A: 4 groups of rows, each row roughly a mix of its group's hidden directions
A (132 x 10)
[26 24 -26 -22 26 -5 38 2 4 -6]
[-49 11 6 -2 1 -31 -9 -8 -31 -4]
[28 20 -41 -1 4 12 -26 -28 -6 14]
[23 -30 -10 -3 -12 32 1 12 -13 -41]
[4 -37 15 20 -1 -12 0 48 -13 -9]
[-25 -25 7 23 21 34 0 -3 10 -34]
[16 -13 -35 -4 19 33 14 -9 -36 -2]
[-41 -14 0 -1 14 15 32 -27 -19 15]
[-42 34 14 -4 24 19 2 16 13 13]
[-8 -24 38 -5 32 10 7 -17 -33 6]
[33 9 1 20 -14 9 33 8 -40 -8]
[9 31 13 28 -5 16 18 8 45 -5]
[5 -2 -12 -16 -5 32 20 -49 4 20]
[13 -2 -28 8 21 -2 -8 38 -39 12]
[12 -23 -26 -3 10 20 -25 -36 -29 -5]
[-30 -6 39 -10 -39 16 -1 0 -10 -16]
[-11 -35 21 4 11 19 20 5 -31 32]
[7 14 29 -4 -17 17 47 15 17 -16]
[-18 -29 45 24 -3 7 -16 19 -16 5]
[11 -22 8 4 17 13 28 42 -30 5]
[-7 9 -2 18 -9 -3 22 -59 14 -4]
[-2 13 12 -44 16 31 4 -33 12 -6]
[5 -11 -4 10 22 51 31 -14 9 -10]
[-16 29 37 -2 -15 11 -6 14 -27 30]
[48 -24 25 17 -14 18 -12 5 -2 -15]
[21 -19 -3 -1 12 21 17 39 38 -1]
[31 45 -20 -4 11 -22 14 -16 -12 6]
[17 2 9 -16 11 0 37 6 7 50]
[-13 13 40 27 -21 -8 -26 22 -3 -17]
[38 15 14 33 31 -6 2 -13 9 22]
[24 25 -3 -26 45 8 -4 3 17 -21]
[24 7 15 -6 46 22 -10 -5 31 -4]
[13 30 -31 -19 27 -14 6 -31 -17 -4]
[-35 -8 -15 11 27 -24 -18 -2 -11 36]
[-3 -32 -55 -8 15 -3 2 -1 10 13]
[7 24 32 -7 -10 -27 -33 -32 -4 0]
[-17 -7 -11 -2 43 -4 12 37 16 -24]
[31 -8 7 -14 23 -4 36 7 -7 -37]
[22 6 -4 -4 23 30 -11 -43 27 -6]
[-16 21 1 -9 31 -41 3 12 21 -26]
[-28 9 29 -42 8 -2 26 19 13 1]
[-19 -10 -6 6 7 -2 -1 -61 19 3]
[13 3 -50 -9 -13 -32 7 13 5 22]
[-9 -25 -18 1 -13 35 -12 -35 1 30]
[41 4 31 23 15 -7 21 -16 7 -24]
[3 -15 42 -1 13 32 -10 25 28 -4]
[-30 -13 14 -9 -3 -42 0 35 17 6]
[13 23 34 27 -17 30 17 -7 13 -20]
[7 6 34 -1 -29 11 28 -28 19 -23]
[-3 -4 32 13 45 10 -26 14 4 -21]
[-22 -31 -19 -9 -3 -41 11 -14 -21 -17]
[0 -2 2 -46 13 -37 -14 -24 14 6]
[-16 -5 1 10 -35 -8 14 41 32 -10]
[-23 17 -7 5 -36 -2 -8 -21 -15 42]
[45 8 -20 6 -36 8 6 -3 -14 24]
[-8 -37 11 17 -6 20 47 -9 9 -4]
[26 -9 11 -17 20 -1 14 3 -53 7]
[12 -50 20 -6 11 4 16 25 17 -16]
[-12 3 13 40 -32 -26 -23 8 -1 -22]
[12 -15 -26 -39 6 -14 21 -33 15 12]
[42 -35 10 -19 12 -6 -13 -3 30 -1]
[30 17 -15 -17 -29 -1 23 -24 31 -6]
[-27 20 14 -19 7 25 -34 26 4 21]
[-10 -19 30 -34 -14 2 41 5 -7 -15]
[5 3 19 -24 20 -45 10 20 -22 18]
[11 -17 -1 17 -3 0 -41 21 -42 -10]
[5 -31 -7 1 22 15 4 -54 1 6]
[18 22 9 -6 51 18 -14 -19 15 11]
[23 -9 31 -32 -4 27 -11 -20 -27 -11]
[1 -25 -35 -17 44 11 5 -6 -21 -1]
[-28 4 -16 1 -11 -14 -10 32 44 16]
[-20 -5 26 9 11 3 -9 -8 -2 -57]
[40 -18 -10 6 -13 -10 -19 -35 -6 -26]
[20 -17 15 -18 3 6 -29 31 -38 9]
[50 -21 -1 -4 6 -3 -25 -19 22 -14]
[28 -3 25 7 -7 -12 -24 -20 -29 -34]
[22 19 12 3 -6 25 37 -10 23 32]
[14 21 41 14 7 -10 -6 2 -2 -44]
[18 43 -26 -28 2 -9 15 -18 -11 14]
[-14 -22 -36 -11 33 8 -27 -5 -12 23]
[5 -11 22 18 50 9 -25 15 14 -13]
[1 41 -18 3 8 -11 -14 -38 -13 26]
[-32 30 -18 -26 -5 -8 31 20 12 -14]
[14 -11 2 9 -14 1 -1 41 7 -48]
[-34 12 -4 -35 -5 -36 18 20 0 -9]
[-1 -26 9 -10 16 11 9 48 -21 25]
[-25 -7 29 25 -37 -1 -11 20 22 -12]
[-51 1 28 -2 6 -19 -3 10 -28 4]
[0 31 28 -21 -4 -7 5 24 31 -29]
[-17 6 -17 18 20 4 -48 -7 21 23]
[-21 -12 14 14 -36 7 5 18 4 -45]
[15 17 31 6 27 15 21 -14 -21 -33]
[-15 23 -29 16 18 -22 -39 -22 1 1]
[-3 3 -11 -6 7 -21 12 31 -7 -54]
[-11 -4 25 -7 -16 13 0 56 -5 16]
[-33 -22 -30 26 10 -20 -6 3 28 14]
[-22 0 -14 2 29 31 26 -10 28 -25]
[40 -17 -5 23 -7 6 -25 -38 -12 -2]
[35 -16 13 -18 11 -16 -32 -23 21 -19]
[-20 8 8 -10 -24 22 50 5 -21 -8]
[-24 -28 -26 13 -17 9 -3 33 24 -20]
[-21 -1 24 22 17 -9 7 36 25 -29]
[20 -18 3 -7 2 34 27 20 -12 -37]
[-27 -8 -16 5 29 10 41 -1 31 -9]
[16 11 -19 -35 -2 -41 16 18 -15 14]
[-8 5 9 10 11 -45 -43 13 -9 14]
[26 18 3 25 -32 -31 25 -14 -12 -4]
[4 -27 -41 6 17 23 -7 -27 -15 -21]
[12 11 -32 -23 -25 1 43 15 8 11]
[2 1 -33 -26 -23 -17 -16 -19 -31 -24]
[44 -5 17 28 -15 17 -25 15 3 -17]
[15 38 3 -3 -15 -3 16 40 -15 27]
[-20 -24 -20 -9 -23 34 19 -28 21 3]
[-14 1 -8 -1 9 1 -35 52 20 -4]
[-11 23 6 17 -2 -23 28 43 23 1]
[10 15 33 -14 -37 13 6 18 28 -20]
[12 -3 -27 -35 12 -5 33 30 -21 -6]
[7 49 -2 -37 -8 2 5 8 25 6]
[1 21 37 8 14 13 -14 36 -6 30]
[-24 17 23 -16 16 -15 -26 -28 -15 30]
[-5 -10 -42 23 -1 10 10 -44 2 -8]
[-29 -10 -5 14 -7 -14 15 33 41 16]
[9 36 -20 8 -29 -33 9 10 -23 13]
[-34 -50 12 -1 11 8 -16 -1 -20 4]
[2 -28 -6 -37 22 -6 18 -34 22 5]
[16 17 48 24 -2 13 -3 12 5 30]
[21 13 -19 -31 39 -13 22 -14 -16 13]
[6 -7 48 -17 18 39 10 5 4 9]
[13 2 23 -39 -11 22 -20 21 12 -29]
[10 5 15 -19 42 -6 34 -5 -1 31]
[19 8 12 43 -7 44 -14 1 7 -4]
[13 -23 11 -4 5 -12 -11 29 -51 12]
which group is each row in? (one row of each group first)
[-11 -34 11 8 15 45 15 -15 -14 -18]
<114>
[2 33 -10 10 26 22 -28 -21 20 25]
<94>
[10 20 6 17 -14 -9 -26 -8 43 -32]
<119>
[12 13 11 -22 -9 3 -23 8 -29 47]
<79>

[-45 18 -6 -13 3 10 -36 -16 -19 12]
<119>
[6 32 -13 -36 -16 -3 24 25 26 -7]
<94>
[14 5 27 25 44 -1 -23 -4 11 -23]
<119>
[11 14 -39 -27 25 -18 10 24 -13 -16]
<119>
[-16 4 38 -18 -23 6 16 -11 35 21]
<79>
[-12 -27 -19 -30 7 31 14 1 3 36]
<119>
[6 -20 34 -35 21 26 9 20 -10 -14]
<79>
[3 9 14 -18 16 15 45 -32 14 19]
<114>
[30 34 14 4 44 7 -10 5 11 13]
<119>
[0 -17 -47 8 7 9 -25 6 5 -37]
<79>
[-15 -18 25 -16 -20 27 4 41 8 20]
<119>
[-11 13 5 13 -20 24 30 26 -4 -40]
<94>
[-4 -10 16 -3 -20 -32 -34 14 -21 34]
<114>
[-18 14 5 29 22 -1 -50 -7 9 14]
<119>
